(in the rows, 128 means zero)
Each path below is one point turned by a fixed rotation once a step. After each direction that follows a path, write how fast that rotation turns it, in deg/step (0 if it stays still).
Each turn is a multiple of 5 degrees from 10 to 175, or 0.
Rotation 1:
[138 134 119 117 131 129 122 152 124]
[148 120 123 140 120 115 121 137 130]
[117 117 126 138 122 118 124 143 112]
[123 122 112 124 145 116 115 129 121]
[118 133 114 140 122 116 115 128 143]
[114 143 123 124 125 126 123 150 130]
[145 139 119 128 137 119 125 144 134]
[133 126 132 149 120 114 131 143 129]
[120 123 127 134 141 118 129 145 111]
[127 125 114 140 145 114 120 122 133]
[105 137 122 144 125 123 128 131 136]
[122 145 121 124 145 131 128 145 132]
[144 142 125 144 131 124 132 139 144]
[124 129 137 147 128 127 140 147 120]
[131 122 123 138 152 125 134 133 117]
[120 124 120 152 136 124 128 117 135]
[102 137 124 135 135 138 131 134 128]
[134 142 117 127 146 140 130 132 140]
[136 136 130 148 120 137 138 139 139]
[129 125 132 135 136 142 141 145 114]
[141 116 118 145 145 134 130 122 124]
[113 119 122 150 124 139 129 121 126]
Directions:
[130 125 128 130 129 143 133 123 127] | 10
[139 125 134 131 126 127 133 135 123] | 60
Rotation 2:
[131 149 113 125 128 121 128 129 131]
[128 133 119 110 125 131 113 124 130]
[133 118 125 113 128 135 127 121 112]
[138 124 122 138 129 131 127 135 107]
[146 128 128 135 136 125 119 142 132]
[140 129 120 119 141 129 136 131 143]
[126 142 111 124 132 141 133 122 130]
[128 141 126 124 130 136 112 116 120]
[139 129 133 117 130 118 123 122 111]
[135 125 115 125 126 121 132 143 114]
[135 120 115 130 131 136 117 143 133]
[142 123 126 127 142 141 128 120 135]
[139 142 124 135 135 132 138 118 125]
[134 152 125 124 126 123 118 129 126]
[131 132 127 104 130 122 119 132 124]
[127 118 113 116 133 133 130 129 111]
[136 120 117 141 132 135 117 130 118]
[151 125 130 134 137 126 122 127 134]
[144 140 122 122 129 128 142 129 136]
[127 147 117 120 126 140 125 132 131]
[125 131 130 114 137 138 114 122 120]
[132 125 126 123 137 121 129 123 106]
Directions:
[136 117 127 132 120 129 128 131 126] | 55
[132 122 133 119 133 125 136 122 128] | 115
[132 134 126 127 119 129 129 117 135] | 60
Rotation 3:
[127 125 125 126 137 149 114 128 130]
[126 121 141 127 135 149 124 133 122]
[112 123 133 136 135 146 130 127 124]
[118 119 127 127 139 142 116 116 130]
[128 112 143 123 134 138 121 121 121]
[118 114 135 138 130 134 133 121 114]
[120 115 120 137 133 132 121 111 121]
[137 111 132 128 131 132 119 116 117]
[134 115 132 140 125 131 131 126 106]
[128 123 114 143 128 135 124 120 113]
[143 120 120 132 132 138 113 124 118]
[140 123 130 136 127 140 127 139 112]
[126 129 117 142 130 143 126 134 118]
[133 127 119 130 136 147 113 130 127]
[132 125 139 127 135 150 122 138 122]
[117 126 130 137 132 149 131 134 123]
[118 123 125 129 138 147 118 122 132]
[125 115 142 123 137 143 120 123 127]
[116 116 141 135 131 140 133 124 119]
[113 115 124 136 133 135 123 113 124]
[129 112 135 125 133 132 117 113 121]
[129 112 137 135 127 131 131 121 110]
Directions:
[138 124 136 119 129 128 123 129 128] | 110
[118 128 135 123 132 134 129 128 136] | 25
Rotation 4:
[117 125 146 118 124 125 140 115 131]
[133 110 137 123 129 126 147 135 133]
[115 131 137 124 141 117 147 127 135]
[126 122 146 116 118 127 140 119 138]
[125 110 133 125 139 127 147 133 132]
[115 134 141 121 131 113 145 128 132]
[133 117 142 119 125 130 140 120 144]
[118 113 136 125 139 126 147 129 126]
[123 134 142 119 123 115 145 132 135]
[127 115 141 122 135 132 139 119 145]
[114 117 138 122 130 123 149 129 122]
[131 130 140 120 127 117 144 134 144]
[118 118 140 123 140 131 139 115 138]
[121 119 141 119 122 122 149 132 122]
[132 125 139 123 137 120 144 134 145]
[113 122 143 120 134 126 142 113 132]
[130 113 140 120 119 123 148 135 129]
[123 126 137 126 145 118 145 131 143]
[117 124 146 118 123 125 141 116 131]
[133 111 137 123 129 127 146 136 134]
[116 130 137 123 142 116 146 127 134]
[127 122 146 117 119 127 141 120 138]
Directions:
[135 128 130 137 129 123 135 120 125] | 0
[119 127 125 132 141 129 128 124 125] | 140
[127 138 131 127 130 125 123 122 138] | 120
